In the rows, 128 means zero.
The same turns and mirrors carry the whole set onto itself and the rows of a family onto each other. Which other rows belong to the same family as each row named below? List them in the order they appear above.
These 16 rows form 4 families of 4 rows each.
kogu: [139 170 180 115 162 149 127 104 144 109 173 122 120 147 144 155 142 136
 137 131 130 150 144 117 123 128 112 125 138 125 133 143 148 107 108 129
 136 122]
Peraf: [138 151 153 111 123 130 111 154 114 143 154  97 136 158 121 150 121 143
 124 100 115 160 128 133 126 110 113 133 133 122 121 136 117 108  78 102
 132 145]
Pil: [136 154 154 113 123 116 113 142 107 147 175 108 126 168 132 142 134 139
 137 115 121 162 123 137 126 128  93 135 120 146 132 133 125 107  69  96
 127 136]
gak: [114 117 161 121 180 133 121 101 139 138 170 149 130 130 127 124 122 126
 117 143 136 163 151 114 134 129 129 103 141 149 171 136 133 118 123 154
 136 147]
ronup: [143 154 168 105 159 130 133 112 131 117 193 105 124 163 143 149 134 142
 133 139 136 161 148 119 132 153 111 135 131 148 147 146 135 111 126 114
 130 123]
seri: [146 172 149 141 129 123 106 150 128 139 157 114 121 166 121 131 131 135
 125 109 123 151 121 134 113 106 102 137 124 116 138 133 121 111  78 111
 136 123]
pab: [134 162 161 103 155 133 115 109 139 126 177 105 124 154 144 159 119 150
 125 136 129 153 147 106 143 140 114 117 138 127 141 157 133 102 113 128
 149 128]
guz: [122 100 161 113 161 114 108 157 118 144 132 149 139 140 114 100 113 126
 113 113 142 150 114 127 123 107 105 133 135 141 145 131 119 134  83 108
 119 158]
gom: [116 110 173 114 193 131 131 117 139 138 166 131 142 133 135 119 122 142
 132 133 151 157 150 122 124 136 130 126 139 160 169 134 118 142 120 149
 120 144]
dupi: [119 104 154 130 149 129 115 147 117 154 143 140 146 132 103 113 123 120
 115 113 125 168 129 142 119  97 127 124 132 146 149 114 117 125  90 129
 116 164]
Manu: [120 116 185 105 183 138 126 115 139 131 152 159 136 127 141 132 117 122
 113 122 138 159 156 125 135 129 122 125 160 158 155 132 146 125 113 154
 124 133]
Lisag: [129 116 157 133 152 112 107 157 123 161 140 152 133 144 115 113 102 121
 103 103 134 160 134 142 127 105 111 135 139 146 159 120 117 132  86 139
 126 138]
Dutan: [141 160 150 106 138 111 103 148 122 137 148 113 130 160 129 134 130 135
 128 127 134 139 115 131 133 112  98 131 125 109 126 145 128 124  79  84
 128 142]
Lavep: [109 111 160 121 156 118 109 145 116 167 150 135 145 142 124 111 122 136
 138 108 133 155 125 142 116 109 116 122 126 158 152 118 113 139  66 135
 116 157]
Gazov: [135 162 171  94 170 129 114  98 136 108 172 125 130 154 145 136 130 133
 135 156 126 148 138 128 140 135 104 122 128 113 144 149 145 111 116 110
 132 125]
fufe: [112 104 180  98 187 133 116 109 133 115 158 158 144 129 133 102 112 120
 122 138 134 156 138 120 132 131 113 121 142 144 162 139 138 117 122 130
 123 142]

Same family as seri: kogu, Manu, Lisag
Same family as gak: Peraf, pab, dupi

The same turns and mirrors carry the whole set onto itself and the rows of a family onto each other. Which other rows belong to the same family as each row named below? List them in the order they appear above.
These 15 rows form 3 families of 5 rows each.
Tofo: [112 126 116 123 130 129 135 141 130 114 102 127 132 120  99  97 128 132
 145 141 141  93 142 125 130]
Luzar: [130 143 132 113 125 112 129 144 160 142 136 109 113 123 123 125 109 120
 148 156 138 153 124 111 119]
Bog: [115 130 138 101 138 123 109 119 125 130 145 134 126 103 124 140 128 147
 140 156 119 161 100 136 134]
dipe: [110 124 143 103 139 124 136 127  98 100 129 134 128 112 106 110 113 154
 148 136 109 127 120 131 142]
Mefim: [131 133 136 127 128 120 111 120 148 127 131 116 111 140 121 138 130 132
 135 146 125 156  90  93 138]
fol: [112 129 123 137 155 136 123 132 123 102 113 124 130 154  95 117 132 147
 141 134 121 112 113 119 150]
Ker: [150 123 139 134 145 123 117 111 117 133 134  95 130 154 128 139 122 128
 123 117 108 119 129 115 121]
Kunep: [118 100 134 125 110 138 115 112 104 124 124 153 119  99 122 133 148 134
 132 152 136 123 107 139 117]
Parel: [150 124 132 119 132 113 110 129 139 150 131  93 126 118 135 132 121 118
 138 142 130 121 145 122  99]
Dom: [128 115 116 146 127 143 109 105 125 135 114 134 132 136 119 137 158 125
 112 134 141 109 108 126 128]
kipe: [136 108 149 122 143 127 123 123  93 127 148 113 122 122 125 136 117 137
 142 137 101 120 138 154 106]
Zino: [134 116 116 126 127 125 103 122 131 136 103 117 136 105 122 120 146 127
 133 141 149  94 138 126 111]
suze: [124 119 135 156 117 142 155 135 128 122 135 131 101 164 106 127 121 113
 132 139 126 131 109 119 124]
rese: [112 135 124 128 112 131 163 149 147 128 124 133 110 129 103 106 111 110
 145 150 145 127 129 120 122]
sir: [120 118 142 124 108 141 159 120 105 135 152 148 114 122 118 129 114 119
 129 139 124 143 120 148 116]

Same family as fol: Mefim, Ker, Dom, suze
Same family as sir: Bog, dipe, Kunep, kipe

The same turns and mirrors carry the whole set onto itself and the rows of a family onto each other. Which other rows belong to the same family as each row named below? List them in the order they appear above.
These 30 rows form 5 families of 6 rows each.
Ruz: [124 134 116 146 104 127 133 118 120 124 134 106 123 120 148 125 118 127
 111 122 121 100 114 154 124]
fesis: [133 116 137 114 148 120 134 151 139 126 119 134 122 151 113 134 131 124
 109 110 149 134 128  91 155]
mit: [123 122 127 124 132 129 130 136 156 125 147 124 127 126 123 131 117 122
 146  78 129 141 110 122 133]
pali: [149 118 152 136 137 110 149 135 131 133 109 142 120 159 119 133 118 124
 115 118 139 143 120  90 131]
Virad: [130 113 113 112 133 133 120 134 137 122 145 103 118 111 128 134 114 124
 147  97 145 126 115 145 144]
tafa: [116 125 144 116 139 128 132 119 118 145 119 114  95 144 128 117 131 113
 110 125 113 109 157  95 136]
Lur: [108 120 132 143 135 140 119 138 153 140 121 137 123 113 138 149 130 138
 155 126 120 143 129 148 115]
Gav: [158 118 138 130 137 130 139 139 141 124 104 144 120 159 128 131 116 126
 115 122 138 133 129  95 147]
Ketez: [120 134 114 127 136 126 135 140 145 124 152 109 142 116 134 128 103 133
 153  94 132 123 115 124 125]
Vapi: [142 124 144 125 131 129 121 113 103 132 105 143 127 136 126 124 124 111
 139 169 143 148 123 114 122]
Sem: [141 113 149 121 148 132 129 138 137 124  97 132 121 153 108 119 126 114
 109 127 135 139 118 101 152]
zur: [104 141 120 129 113 131 142 124 111 133 145 110 133 120 129 131 137 141
 111 101 115 106 122 144 139]
zufev: [104 144 109 146 110 141 134 116 130 134 135 101 140 112 129 136 121 143
 125 117 118 114 119 136 125]
lodiz: [115 113 119 151 126 139 116 132 134 140 120 142 133 115 129 142 118 131
 161 117 114 145 134 142 106]
bos: [143 116 146 134 144 112 112 134 139 128 107 126 121 153 129 135 125 112
 121 135 156 126 124  93 151]
gonol: [131 122 148 107 147 138 130 123 103 132 102 150 128 144 117 104 129 119
 120 155 123 149 129 119 128]
pimez: [129 120 112 121 132 124 121 131 138 123 135 116 135 123 129 132 105 115
 158  89 134 115 120 135 146]
Bili: [109 126 114 151 124 142 122 126 141 141 144 131 141 111 131 132 116 146
 147 117 123 150 122 132  98]
gonuk: [126 128 141 108 131 146 135 117 118 141 108 157 129 135 115 126 130 123
 126 147 141 168 127 112 122]
Daf: [126 113 133 124 135 122 112 123  95 135 122 107 107 136 127 120 137 119
 116 153 139 110 149 109 137]
midu: [125 122 126 160 112 130 121 122 141 131 129 136 117 121 143 125 119 132
 141 129 116 142 120 147  91]
Nusof: [113 134 109 150 107 131 130 115 107 134 121 111 142 118 127 145 123 141
 128 119 118 104 128 152 136]
giru: [144 123 133 108 128 155 134 110 102 134 112 153 120 138 131 110 117 123
 123 154 127 147 137 116 121]
geb: [123 112 142 117 140 126 118 120 106 131 117 121 110 152 105 105 142 132
  99 138 122 119 146 111 146]
vagu: [109 129 134 109 127 135 137 126  99 136 121 112 109 132 107 118 147 130
 105 143 126 116 152 109 139]
Fulu: [122 140 120 141 109 123 139 113 111 124 131 118 132 117 123 146 132 156
 133 127 128 115 116 157 131]
kopit: [105 126 131 145 115 150 139 132 128 142 126 142 132 111 125 135 130 132
 138 124 111 155 120 143 100]
Kador: [134 124 122 130 131 116 121 133 154 121 145 118 119 127 152 117 109 115
 147  97 130 118 113 140 124]
Tunol: [131 114 133 121 128 140 128 126 112 131 121 117 100 147 120 114 132 131
 105 133 119 107 164 101 141]
Puguv: [138 119 134 107 127 145 137 106  95 150 114 141 119 135 131 115 115 107
 107 144 134 152 123 116 121]

Same family as Virad: pali, tafa, Lur, Fulu, Puguv
Same family as Ruz: Vapi, bos, Daf, midu, Kador
Same family as pimez: Gav, lodiz, Nusof, giru, Tunol

The same turns and mirrors carry the whole set onto itself and the rows of a family onto each other. Which other rows belong to the same family as each row named below? List them in the order they appear above.
These 30 rows form 5 families of 6 rows each.
tes: [102 102 136  92 111 177 138 114  98 101 133 165]
kenu: [111 100 156 108 111 199 140 124  88 114 123 159]
Fer: [119 109 120 149 124 136 138 136 112 115 114 156]
bubuz: [123 125 140 145 115 144 123 138 112 148 119 153]
sorob: [119 115 133 147 141 141 137 152 101 125 117 164]
godo: [107 115 145 123 110 192 136 106 103 107 150 153]
fadu: [124 104 125 145 133 131 141 129 102 122 117 149]
vuve: [113 104 145 111 123 196 127 128 101 109 159 163]
Zin: [107 118 147  98 119 200 128 130  90 112 127 161]
riko: [103 103 142  97 114 179 130 107  95 120 145 169]
Peguv: [118 111 135 137 126 134 129 135 110 148 113 167]
sof: [138 109 139 128 127 141 123 159 105 132 114 150]
Nopip: [113 120 139 144 124 151 131 140 126 141 105 150]
Lali: [106 105 157 114 120 190 136 121  77 110 137 170]
Tobe: [117 131 133 136 116 147 137 152 115 143 109 154]
kubu: [116 103 136 106 103 177 127 116  88  97 140 177]
kiko: [134 111 117 132 113 142 137 155 107 134 116 153]
Zokan: [118 105 134 100 102 174 133 112  84 100 142 161]
Dupu: [105 103 144  95  99 176 128 126  91 102 142 158]
nela: [116 121 117 151 123 143 149 142 110 128 118 150]
tolat: [116 128 123 146 131 133 133 143 102 119 123 153]
deda: [103  96 145 124 101 186 136 116  98 102 151 150]
Reta: [ 94 110 156 108 107 193 137 123  92 114 132 147]
Rak: [109 104 152 120 107 191 133 122 115 101 149 167]
rez: [114 120 156 101 111 197 128 127  86 115 131 153]
rinir: [131 111 118 128 131 148 128 149 100 141 116 138]
zuf: [126 104 120 133 139 148 128 150 117 141 125 152]
vuli: [107 106 140 126 111 199 134 105 105 116 143 161]
pipam: [131 108 126 124 125 145 126 158 108 129 103 149]
Ditib: [112 125 142 138 135 144 130 138 126 140 116 148]

Same family as Tobe: kiko, Dupu, nela, deda, Reta
Same family as kubu: fadu, Zin, sof, vuli, Ditib
Same family as godo: Fer, Nopip, Zokan, rez, pipam
Same family as riko: sorob, vuve, Peguv, Lali, zuf

